In the rows, zero is written as 128.
Named turns come first, each shown by rows before and after it. Which turns, in which order, take the first row of each pair that follows to the second? Write the first one first, as in the answered first pair.
M:
[ 92 119 104 153 106 107 165 139]  ->  [136  90  97 135 117  94 109  97]
[101 149 115 130 107 147 115 137]  ->  [ 99 138 111 145 118 128 102 119]
[131 116 138 184 158 126 135 121]  ->  [177 109 137 142 151 151 107 116]
[119 139 108  86 101 171  99 150]  ->  [ 59 145 109 141 112 139 127 152]
Q:
[ 99 141 106 125 125 139 100 145]  ->  [119 131 119 126 132 133 101 171]
[142 107 154 120 155 112  96 165]  ->  [141 133 165 104 162 134  93 118]
[121 127 140 126 151 130 134  94]  ->  [ 99 119 118 139 145 118 133 107]
[ 86 160 155 136 134 145 181 148]  ->  [ 89 155 153 138 136 139 182 159]
W:
[132 130 149 143 131 124 148 120]  ->  [116 122 134 149 133 115 133 143]
[ 79 126 112 167 125 131 127 187]  ->  [ 94 139 111 152 134 142  95  64]
[131 140 114 106 112 153 121 178]  ->  [121 137 100 102 119 150  81 124]
[114  95 113 149 128  96 121 153]  ->  [136 106 124 139 129 106 122  75]
H:
[154 115 123 123 110 127 131 155]  ->  [148 116 121 124 111 129 129 159]
[101 119 116 154 155 116 117 156]  ->  [121 121 124 137 167 128  91 136]
[ 88 133 153 118 165 131 117 163]  ->  [111 132 163 104 170 140 101 143]
[119 107 104 120 120 115 100 146]  ->  [138 107 114 113 126 121  92 131]
Pairs:
Between the rows of a pair lie 2 to 3 turns.
[ 97 137 124 148 146 121  93 145]  ->  [144 134 148 133 157 127  88 137]  Q, H
[103 175 139  88 132 164 138 115]  ->  [ 89 169 153 136 148 129 170 120]  M, W
[187 125 161 102 145 168 155 166]  ->  [ 90  97  81 136 149 124  67 140]  H, H, W
[ 81 124  95 113 137 143  61 162]  ->  [109 138 126 129 104 144 174 207]  W, H, W
[150  95 111 121 131 117  74 178]  ->  [199 120 156 107 125 140 137 161]  W, W
[121 109 127 148 151 120 106 133]  ->  [148 118 152 139 153 133 120 115]  Q, W
[129 151 145 101 128 160 117 132]  ->  [ 94 144 142 144 136 125 137 152]  M, Q
[150 127 118 112 109 139 128 122]  ->  [144 116 110 117 106 131 128 137]  Q, Q, Q
[115 116  92 123  95 155 152  95]  ->  [101 106  81 132  96 148 143 127]  W, W
[123 125 126 116 132 143 157 172]  ->  [147 104 127 110 157 136 103 150]  W, Q, Q
[114 164 115 103 107 161 160 121]  ->  [106 118 110 167 126  93 153 152]  M, Q
[104 131 140 170 166 103 141  61]  ->  [136 133 158 164 161 109 171  70]  Q, H, W
[ 69  92 105 163 114 109 109 180]  ->  [ 91  87  96 176  93  90 145  96]  W, H, Q
[132 129 123 124 121 130 142  93]  ->  [112 116 108 135 127 121 118 152]  W, Q, W
[150 125 147 151 133 114 163 128]  ->  [136 119 134 148 132 113 148 167]  Q, M, W
[132 111 142 147 130 103 142 170]  ->  [146 142 171 114 135 144 148 145]  M, Q, M
[150 123 141  99 102 172 112 115]  ->  [107 108 129 166  97 118 156 110]  H, H, M
[ 87 138 108 138 123 135 132 105]  ->  [125 144 121 104 108 159 143 139]  M, M, W
[103 126  94  93 136 147  39 122]  ->  [ 86 183 160 139 131 155 195 113]  W, M
[117 125  90  89  91 151 132 165]  ->  [ 75 140  86 108  96 146 143 130]  W, M
[160 135 158 121 139 137 140 145]  ->  [120 135 152 154 149 119 144 155]  M, H
[135 122 153 139 120 120 188 178]  ->  [142 130 143 125 128 127 143  48]  W, W
[ 95 118 120 132 122 115 116 134]  ->  [134 135 150 111 125 133 135 104]  H, W
[165 129 161 196 145  97 169  99]  ->  [162  95 104 161 148  96  58 110]  M, W, W
[113 100 113 157 140  93 108 190]  ->  [149 119 128 145 133 105 127  49]  W, H
[106 141 160 163 135 126 160 114]  ->  [106 128 150 146 159 127  87 120]  W, H, H
[154 129  92  89  81 144 171 141]  ->  [ 94 118  77 150 102  96 163  98]  M, W
[116 122 103 130 129 121  99 120]  ->  [154 116 129 124 139 122 100 136]  Q, Q
[124 126 136 155 116 111 149  53]  ->  [146 106 143 172 105  93 177 116]  Q, W, Q
[145 119 116 114 124 132 115 103]  ->  [129 113 106 136 107 120 148 132]  H, H, W
[130 102 101 125 138 110  79 125]  ->  [156 115 137 123 126 124 144 183]  W, W
